[[  14   30    1  -55    6   14  -14  -27   -9  -26   10   17   24  -20]
 [  12  -49  -78  -10  -72   -5   13  -29  -38    5   11  -10  -14  -47]
 [   2  -11    2   -1    6  -25    2    5  -14   -5  -20   36    2   -2]
 [ -18   40  -11  -43    9   37   27   24  -23  -25  -19    6   18  -38]
 [ -18   17  -55   -2   20    1 -101   34   14   47  -27    1    5  -23]
 [  12  -49  -77  -10  -72   -5   13  -29  -37    5   11  -10  -14  -48]]
:
[[  12  -18  -18    2   12   14]
 [ -49   17   40  -11  -49   30]
 [ -77  -55  -11    2  -78    1]
 [ -10   -2  -43   -1  -10  -55]
 [ -72   20    9    6  -72    6]
 [  -5    1   37  -25   -5   14]
 [  13 -101   27    2   13  -14]
 [ -29   34   24    5  -29  -27]
 [ -37   14  -23  -14  -38   -9]
 [   5   47  -25   -5    5  -26]
 [  11  -27  -19  -20   11   10]
 [ -10    1    6   36  -10   17]
 [ -14    5   18    2  -14   24]
 [ -48  -23  -38   -2  -47  -20]]

[[ 11 -29 -31   2 -35  10 -99  31  17]
 [  5  22  53 -10  50 -10  71 -49   2]
 [ 20  18  25 -22  47 -59 -18 -24 -36]
 [ -2  34  83 -14  79 -20  68 -75  10]
 [ 24  -4  25 -16  16 -41 -62 -17 -13]
 [-15  41 -55   0 -13  24   5  32 -31]
 [ 25 -35 -40   6 -68  41 -22  42  31]
 [ -7 -12 -37  13 -41  85  35  35  53]]
:
[[ -7  25 -15  24  -2  20   5  11]
 [-12 -35  41  -4  34  18  22 -29]
 [-37 -40 -55  25  83  25  53 -31]
 [ 13   6   0 -16 -14 -22 -10   2]
 [-41 -68 -13  16  79  47  50 -35]
 [ 85  41  24 -41 -20 -59 -10  10]
 [ 35 -22   5 -62  68 -18  71 -99]
 [ 35  42  32 -17 -75 -24 -49  31]
 [ 53  31 -31 -13  10 -36   2  17]]

[[-103   77  -79   31]
 [  -7   48  -38 -104]]
:
[[  -7 -103]
 [  48   77]
 [ -38  -79]
 [-104   31]]

[[ -27   16   13   30   71  -35  -12]
 [ -42  -11   16   -8    9  -11    1]
 [ -30   12   17   36   18  -44  -18]
 [  39   -5    2  -58    3   25  -13]
 [ -37    0    3  -24  -12   -9    7]
 [  -7    5   10   12   -3  -40   -7]
 [  13  -14  -45  -35   -1 -100    9]
 [  41  -11  -11  -20   26   -7    9]
 [ -11   -6  -23   14    8    2    2]]
:
[[ -11   41   13   -7  -37   39  -30  -42  -27]
 [  -6  -11  -14    5    0   -5   12  -11   16]
 [ -23  -11  -45   10    3    2   17   16   13]
 [  14  -20  -35   12  -24  -58   36   -8   30]
 [   8   26   -1   -3  -12    3   18    9   71]
 [   2   -7 -100  -40   -9   25  -44  -11  -35]
 [   2    9    9   -7    7  -13  -18    1  -12]]

[[-42  56  52 -61]
 [ 92   8  10  14]
 [-51 -50  77  32]
 [-19 -79  60  -7]
 [ 86 -31 -19   4]
 [ 49 -34 -28 -40]
 [ 48 -20  77  58]
 [ 57  30   8  57]
 [ -9 -46  65  68]]
:
[[ -9  57  48  49  86 -19 -51  92 -42]
 [-46  30 -20 -34 -31 -79 -50   8  56]
 [ 65   8  77 -28 -19  60  77  10  52]
 [ 68  57  58 -40   4  -7  32  14 -61]]

[[-1 82]
 [61 54]
 [57 57]
 [48 64]
 [ 2 83]
 [ 7 82]
 [ 0 83]]
:
[[ 0  7  2 48 57 61 -1]
 [83 82 83 64 57 54 82]]

[[-23 -34  94]
 [-42  25 -64]]
:
[[-42 -23]
 [ 25 -34]
 [-64  94]]

[[-32 105  44]
 [ 27  15  22]
 [-33 107  44]
 [  1 -59 -34]
 [-34 -39 -37]
 [ 87 -98  -9]
 [-15 -51 -36]
 [ 75 -54   7]
 [ 85 -98 -12]]
:
[[ 85  75 -15  87 -34   1 -33  27 -32]
 [-98 -54 -51 -98 -39 -59 107  15 105]
 [-12   7 -36  -9 -37 -34  44  22  44]]

[[-25 -11 -25  -4  -9  22   1 -19 -29  16 -21  89 -30   8]
 [ 10 -11 -10   8  50  28   1  16 -21  16   8  31 -30   8]]
:
[[ 10 -25]
 [-11 -11]
 [-10 -25]
 [  8  -4]
 [ 50  -9]
 [ 28  22]
 [  1   1]
 [ 16 -19]
 [-21 -29]
 [ 16  16]
 [  8 -21]
 [ 31  89]
 [-30 -30]
 [  8   8]]
